In the rows, zero is written as 128.
Families of rows that turns and mirrors carry onto each other, the same ones carrying the whole set onto itself: the rest of each named row's family, in list order:
3 families of 6 rows:
gano: [163 136 109 125 130 120  92 151 150 135 123 145 176 111 137 100 120 111
 122 114 120 134 106 105 138 136 130 114 115 134 131 128 152 174 147 158
 129 148]
zozuv: [132 104 107 134 128 182 117 120 147 106 117 151 170 141 108 116 127 120
 112 131 170 148 113 124 112 131 124 145 115 138 127 123 122 140 124 123
 128 136]
nefar: [105 118 120 136 123 163  98 109 138 112 116 143 143 127 149 120 127 139
 115 115 122 161 120 121 131 125 139 152 124 152 138 130 129 130 110 129
 138 118]
gupag: [135  95 102 132 134 176 121 120 141 105 114 161 167 145 104 117 116 122
 107 128 167 144 115 121 121 137 126 140 111 136 121 129 122 146 131 131
 128 131]
lobi: [153 131 137 133 133 131  98 125 146 144 127 135 146 105 163  77 106 114
 127 146 143 138 109  97 126 124 136 111 106 115 118 147 115 175 131 128
 135 143]
dev: [117  98 117 147 156 128  90 128 161 125 106 136 180 122 130 112 107 126
 119 137 147 128 109 137 139 126 130 148 110 137 153 136 117 124 101 123
 127 124]
Fafin: [121  93 122 141 146 135  94 132 159 125 107 133 178 123 125 117 106 130
 115 136 153 134 106 142 136 129 131 146 114 138 150 138 127 112  99 123
 133 136]
gav: [139 131 138 145 140 144  89 111 151 146 120 147 146 112 145 122 116 123
  98 128 136 124 124 101 115 125 121 121 142 118 131 158 154 176 139 138
 103 162]
vuv: [112 118 118 133 115 154 100 116 140 117 120 142 142 131 145 122 127 132
 115 115 122 168 113 122 129 128 138 158 126 146 140 125 129 123 112 130
 142 122]
Vulav: [150 122 143 136 140 138  92 116 148 150 116 137 149 112 145 124 114 128
 103 126 141 118 125 100 119 132 121 120 142 118 129 155 160 174 148 141
 109 155]
rof: [156 125 140 127 129 135  98 126 146 144 129 133 151 105 165  75 113 122
 129 144 149 134 110  92 117 122 127 116 106 118 117 141 119 176 135 133
 135 140]
Nagu: [150 134 138 144 145 147  86 112 143 149 120 140 144 115 144 121 113 122
 105 128 138 123 125  98 123 129 128 122 140 119 126 157 158 174 145 139
 106 158]
dunik: [170 133 109 131 139 134  95 150 148 128 122 150 181 112 136  97 118 111
 121 114 119 137 104 112 140 130 132 117 112 140 125 137 160 169 144 161
 130 157]
gakeg: [113 116 117 140 115 165 100 110 134 117 118 144 135 130 150 112 123 136
 118 115 120 159 115 119 133 122 135 152 124 149 140 128 141 127 115 130
 135 114]
sizu: [114  91 119 139 150 134  92 132 157 120 107 140 180 122 129 112 109 132
 113 134 148 130 113 138 142 131 132 141 107 139 147 140 116 120  97 121
 133 130]
geg: [170 135 108 132 135 130  93 148 145 138 118 145 176 116 132  98 115 105
 119 118 121 135 107 111 147 135 134 112 113 131 125 134 153 176 147 154
 130 154]
Geso: [130  97 105 131 134 183 116 124 144 102 114 158 170 139 106 117 123 125
 107 126 162 143 119 123 118 131 128 138 110 143 122 125 129 144 123 120
 130 131]
dugik: [154 123 138 125 133 127 102 129 146 145 123 141 148 104 164  77 111 120
 122 147 146 146 107 100 125 115 132 116 104 118 116 148 114 177 131 124
 142 141]

The rest of the family of dugik: gupag, dev, gav, dunik, gakeg
The rest of the family of gano: zozuv, Fafin, vuv, Vulav, rof
The rest of the family of lobi: nefar, Nagu, sizu, geg, Geso

Families of rows that turns and mirrors carry onto each other, the same ones carrying the whole set onto itself: the rest of each named row's family, in list order:
5 families of 3 rows:
Sabe: [139 128 105 136 133 124 116 164 128]
Sez: [160 126 111 142 138 120 126 167 123]
Nor: [135 123 109 135  97 123 149 125 129]
nobi: [135 138  96 117 111 121 134 112 126]
norid: [159 132 144 136 133 135 140 118 132]
sela: [161 130 128 119 132 136 134 104 118]
fos: [162 131 118 133 156 139 138 119 129]
bage: [134 125 107 111 101 118 136 143 131]
nidor: [157 106 115 142 150 128 132 158 129]
libop: [148 110 125 154 129 111 120 151 130]
riril: [173 136 118 128 143 128 143 112 124]
mef: [136 121 102 122  98 126 135 140 114]
Nez: [161 125 121 116 139 124 139 102 131]
gugul: [145 138  96 119 102 110 136 132 122]
Tuk: [158 108 118 146 145 127 119 151 115]

The rest of the family of norid: Nor, libop
The rest of the family of nidor: bage, Nez
The rest of the family of nobi: Sabe, fos

